128 stands for zero in the data rows.
The same things were measured in two ways. The second way is not exact.
First some of them both ways: the first way, then the second way, then a blank line.
[ 96  99  95 135  74 153  81 129 156 185 102  46 115]
[122  84 140 187 178  80 171  73]

[109 109 175 157  99 177  54 152  47 144 139 123 123]
[ 96  85  79 107 161 134 174  80]

[163 138  82 131 145  96 124 133  29 150  69 110 136]
[133 114 159 133 116 133  87  77]

[121 131 112 215 145 181 143 195 194 117 121 107 145]
[214 121 158 150 107 106 159 163]

[130 115 236 163 135 182 104 154 137 106 148 155 152]
[105 126  36 121 159 173 210 155]

[167 115  35 151 119 148 125 141  53 131  88 114 103]
[175 115 161  79 128  95 121  46]

[ 99  82 144 109 154  88 170 105 139  66 142 105 199]
[139 121 177 204 123 186 102 149]

[ 81 124 184 126 154 132  59 131 169 158 203 116 146]
[121 127  80 148 137 139 139 137]

[129 131 109 207 164 175 125 184 176 102 114  62 147]
[205 122 154 147 115 151 149 173]

[ 92 105 185 178  55 169 121 163  81 142 163 132 116]
[123  69  93 106 184  88 213 150]

Here are 40 more, measured the second way only, each followed by its number:
[183 180 192  95  79 154 120 139] 0
[ 52 154 109 123 139 153  91 121] 1
[131  51 133 172 192  95 190 123] 2
[ 93  77  73 133 214 139 205 163] 3
[173 154 210 175 110 113  80  36] 4
[161 158 125 140  86 209  77 108] 5
[ 78 118 105 134 139 103 133 192] 6
[151 126 178  43 116 169  78  90] 7
[ 74 122 121 160 144 154 107 128] 8
[204  85 130 136 126  95 179 122] 9
[140 121  83  93 134 116 135 140] 10
[ 81  28 133 124 216 112 183 130] 11
[146 136 136 138 120 168  80  78] 12
[132 116 167 200 148 191 122 184] 13
[ 95 118 145 197 154  81 173 161] 14
[170 209 102  98  94 143 139  76] 15
[165 151 159 101 113  93 102  10] 16
[145 158  87  52 144 115  94 115] 17
[117  46 109 138 196  67 187 180] 18
[154 138 151 172 129 143 157 155] 19
[ 63 149 144 137 126 111 100 162] 20
[ 89 172  88 108 126  96  95 113] 21
[134 156 101  55 122 139  77  97] 22
[129 157 128 143 119 178  63  78] 23
[126 150 146 103  82 125 108 155] 24
[109  59  63 120 177 110 191 157] 25
[189 106 142 159 145 131 178 159] 26
[117 153 159 136  72 190  81  72] 27
[136 128 148 133  87 189  86  57] 28
[162 156 155 142  77 137 117 185] 29
[178 225 114 114  86 118 121  64] 30
[ 60 176 111 176 111 124 143 145] 31
[150  97  85  94 143 102 114 174] 32
[181 191 155  73  74 105 113  74] 33
[197 190 139  88  85 131 134  77] 34
[ 98 154 119 120 144 161  78 128] 35
[ 94  83  59 103 164  91 171  97] 36
[ 81 167 114 108 120 129 118 157] 37
[ 62 150 131 150 131 138 109 136] 38
[ 82 166 138 153 101 120  86 106] 39
Some of them follow, measured the first way. Which numbered row above is each one? Its number follows it:
[ 95 145 137 141 197 111 215 130  92 167 131 162 133] 0
[112 136 117 143 136 172 102 140 177 169 115  15 143] 19
[150 132  38 132 156 165 128 135  58 181  92 128 125] 16
[107 142 177  57 159  90 104  77  78 150 152 120 116] 35
[127 149 116  93 170  66  87 102  46 134  89 115 138] 27
[106 120 111 207 135 189 134 186 196  98 111  97 134] 26
[110  90 188 109 160  84 172 108 143  87 167 114 183] 13
[104 144  89 156 185 119 194 148  98 161 122 202 134] 33
[155 123 127  77  67  94  90  94 204 105 148 152 123] 6
[149 132 126  72 104  78 149  86 188 100 123 192 124] 37
[133 161 106  90 193 116  63  99  65 126 112  83 133] 23
Here are 40 more, measured the second way only, each followed by its number:
[135 148  75 140  97 179  81  74] 0
[121 180  99 147 107 180 115 151] 1
[183 186 201 137  73  99  97  26] 2
[124 118 178 135 134 137  97 206] 3
[135  72 110 114 139 129 122 146] 4
[118  46  58 133 182  67 199 121] 5
[132 143 193 184 106 120 118 143] 6
[129  51 104 141 174  82 198 154] 7
[165 112 106 115 123 108 181 163] 8
[120 126 122 119 104 158 119 212] 9
[ 41 100  80 159 124  99 123 181] 10
[155 130 144  93 107 113 102   8] 11
[208 101 153 121 134  92 176 116] 12
[ 84  64  50 134 132  80 188 179] 13
[ 59 117  96 138 160  71 130 171] 14
[215 137 169 141 100 109 157 176] 15
[131 160 134 117 129 129 166 140] 16
[ 31  95  63 128 118 116 138 174] 17
[221 126 143 125 103 128 162 163] 18
[166 183 108  56  89 127 154  92] 19
[110 132 156 125 102 136 111 181] 20
[ 82  51  72 109 191  62 192  99] 21
[153 142 183 105 111 161  97 170] 22
[ 48 135 100 165 129  86 115 181] 23
[138  82 116 155 183  82 206 174] 24
[ 60 136 134 107 132 112 100 126] 25
[171 178 174 117  69 160  81 156] 26
[102  50  72  97 213  92 183 116] 27
[172 174 169  61 126 132 101 125] 28
[124 158 150 133 110 177  75  54] 29
[113 131 134 110 122 180  79 113] 30
[131 164 190 105  63 109  69 141] 31
[113 107 144 127 153 164  88 215] 32
[ 75 150 125 164 141 141  97 152] 33
[172 200 221 156  74 161  68  14] 34
[121 123 144 116 125 157 108 193] 35
[102  80  65 115 209  70 224 105] 36
[ 89 137 156 135 138 175  66  98] 37
[178 137 173 178  75 176 107 115] 38
[ 78 142 133 140 120 141  88 148] 39
Some of them follow, measured the first way. Which numbered row above is each one? Its number follows it:
[167 149 124  92  58  58  79 102 157 137 144 154 125] 17
[ 91 128  27 150 156 141 146 144  96 182  78 120 119] 2
[118 106 140 177  39 202  81 164 116 122 128 142 126] 36
[166 130 142 113 130  94 233 114 160  86 137 139 138] 3
[119 141 111 141 207 146  79 147 142 174 122  39 143] 38
[185 141 150 130 144  93 216 134 154  89 156 158 152] 9
[ 60 116  56  92 171 106 140 103 101 117  70 118 138] 34
[ 80 127 189 124 195 123  84 126 189 138 181 135 132] 1
[145 139 109  64  80  63 134  70 148 121 118 164 107] 25
[126 104 144 185  31 170  77 174 117 128 144 132 135] 5
[112 138 161  52 150  76 106  73  89 146 162 119 109] 30
